One turn moves each row of this set onto another row. After a few examples, where does it send each row asked below?
dotov: [ 31  23  22 -16  -7   0  11  -1   0  23 -19  28   0 -11   6  -5  -7  -2
  28 -22  17   7 -24  -8   8  -3  20 -12 -12  19  30]
Burap: [ 16 -11 -18  15  -3   3  40 -19  10  -6 -38 -13  18  20 -10 -16  16   4
 -37  12   9  -3 -23  -5 -15  -5   5  14   7  17  -1]
Rit: [  9 -16   9   3   3 -11  12  18  23   3 -11   3 -16  -1  -9 -14 -21  37
 -10  11   9  49  23  -2 -17  -4   3   9  16  23  14]
Fato: [ 21  -3  -1  17  18 -12  14  17   9   2 -11  -4  -3   6   1 -12  12  25
  -5  11   9  38  34  -2 -25  12  10   0  10  26  20]
fuva: [ 17  23  16 -20   8  20  38  -3   9  13 -23  32 -14  14  11   0  13   3
  21 -15  28 -11 -20 -31  -5  -6  -2 -13  -3   8  17]
tov: [  7   0  11 -26 -20   9   1  -5 -22 -15  16  15   5  17 -24   2 -15  21
 -18  29 -14  -2  10  11 -22   4   2   2   4  13 -21]
nuzi: [-11   5  14 -15 -12  -8  11  -1 -27  -4  -3  -5  13  11 -21   2 -20  19
 -14  33  -6   7  -6  -9  -1  20 -18   0  -9   5 -27]
gota: [ -3 -20  -4  -1  23 -17   7  16   8  -9   0  10  -6  10   5  -6 -40   9
  -9  -1  10  35  12  11 -13 -15  -3  12  -4  28  12]
gaf: [ 17   0   4   4 -16 -15  35   1  11   1 -37   2  30  13 -12   2  14  -4
 -18  17   2  11 -38  -3 -12 -26  -4  31   5  40   5]
rov: [ 10  -2  30 -19 -11  28  16   6   6   5 -30  14  -4   3   2   9   6   8
  18 -19  20 -23 -14 -13   4 -15  19  -5 -28 -18   7]
domu: [ 16  -9   1   8 -23 -20  41 -13  10  -3 -23  -7  15  16 -22 -12  -5   2
 -30  16  16   0 -34   7 -16 -22  -1  12  28  20   1]
ruzok: [ 10   0  31 -22 -14  22   3  22   4  16 -25  19  -4   1  -4   1   0  18
  16 -20  13 -14 -17 -13  13 -14  19 -10 -26 -16  12]
sizo: [ 15  19  25 -31   5  18  32   0  14   8 -16  41  -5  14  12  -6  12   6
  14 -14  20 -17 -33 -21  -2  -6  -4 -21   0   1  10]
dat: [  7  -7  15  -7  -1   7   6  41  21  15 -10  -8   9   8   4  -5   5  27
   4  19   8  54  19  -7 -13 -13   5  10   5  32   4]
Tadav: [  4   2  22 -27 -11  22  10   6  -8 -10  10  21  22  23  -4   0   3  -6
 -12  33 -29  -1  10   2 -10 -12   8  10   1  26 -28]
rados: [ 15 -16  11  15 -24 -24  23  -7  10  -7  -1 -12  21  16  -2   0   2   1
 -26 -14   7  10 -26 -16 -20 -19 -10  -8  36  17 -10]
med: [ 10  -2   4  -6  -9  18  -5 -12 -21 -13   6  -4  11  38 -10   3  -1  11
 -12  21 -16  -7  22  19  -5  10  21   9  -3  11  -9]
lig: [ 25  30  26 -16 -12   8  13  -2  -6  17 -16  20  -1  -8   8   3  -3  -6
  23 -24  18   8  -4 -13   5  -3  30 -11 -21   9  29]

Burap goes to med
gaf goes to Tadav
Now find these:
ruzok goes to dotov
rados goes to nuzi
Rit goes to domu
lig goes to fuva

One turn moves each row of this set onto another row. After a few examples, where does it send each row asked below?
ren: [  4  15  11   0  32   3  12 -14   8  19  12 -27 -22]
butif: [ -9  18  34   5  43  -2  23   9  15  21  -3 -19   2]
Lumif: [-29   0  40  -3  -7  -8  13   0  25 -20 -21 -17  12]
Migo: [-10  16  13  10  21 -10   4 -20 -10  12 -18 -16 -27]
dopo: [-15   9   4   6   7  12  14  28  26  27   0 -16  12]
vumes: [-31  17  -4  -2   1 -31  11 -20  10 -17 -22   0  10]
vil: [-18  16  43 -10   5  13  21 -15  27 -27  16 -16  14]
basif: [ -4  -5  11  21  20  22  19  26  20 -10  -8   7   2]
dumo: [-19  -3  14   8  26  18  14  31  14   6   9 -17  -2]
nulu: [-13  28   6  -4  25 -19  35 -13  40 -20  16  -8 -13]
tivi: [-32  26  15 -11  -2 -24  27 -25  20  -5 -22 -27   1]
kebi: [-21   3   9  22  22  36  18  -4  11 -21  -6  15  -2]
Zok: [-27  21   6   8  14 -35  27 -12  30 -20 -13  -4 -17]
gos: [ -4  24   0  -4  19 -14  23 -11  34 -11  32 -19  20]
zuf: [-22  26   3   6  -2 -31  17 -28  34   0 -22 -10  -2]
Vel: [  8   5  13  27   6  21   9  15  21  11 -12   0  17]
koza: [ -9  17 -14  17  -1  29  19 -23  -1 -10  -3  13  10]
kab: [-31  27  32   4  38   8  18 -22  -3   7 -18  -3  -6]
sepa: [-29  29  18  -1  17  -7  23 -12  23 -23  34 -23 -10]
nir: [ -9   2  22  21  11  26  18  15   8  15 -17 -21  19]
gud: [  7  -1 -13  22  -1  10  20  15  20  10  -4  -6  17]
zubes: [  4  33 -14   6   6  -9  33 -21  27  -3  25 -11   5]
pepi: [-37  13  12 -11   2 -30  17   8  14 -15 -12 -14 -15]
ponik: [ -6  -5  -2  12  19   0  10  24  14  11 -12  -6  24]
dus: [-30  41  11  15   2  26  10 -17 -11  -4   0  10   4]
bolu: [-18  22   1  14  25  27  10 -24  -6 -13   7  12  19]
tonod: [-10  14   7  12   8  43  10 -20  10  -1 -13  14  10]
mok: [  4  41   9  -8   8 -17  27 -23  38  -4  14 -10   1]
feso: [-35  17  17  14  19  25   9  -1 -16 -17  -4   6 -10]
muza: [ -7  40  24  -7   6 -18  34 -17  26  -8  14 -34   7]
siv: [-13  20  22   5  14  43  20 -11 -10  -1 -11  -3  13]
losa: [  2 -11  21  -5 -16   1   2   3  18 -15  -4 -26  -6]
fom: [-11   2  22   3 -11  18   2 -29  11 -26  10 -21  -8]
fosu: [-19  40  11   5   3   4  22 -12  32  -1  37 -22  10]
Zaz: [-36  26   4  -9 -17 -20  12   1  12   0 -25  -4  -1]
Mugad: [-18  19 -19   8  -7 -27  23 -19  17   0 -21  -4  -1]

bolu goes to vumes
feso goes to pepi
Lumif goes to butif
Now find these:
mok goes to tonod
nir goes to muza
dopo goes to fosu
ren goes to fom
zubes goes to koza
Zok goes to basif

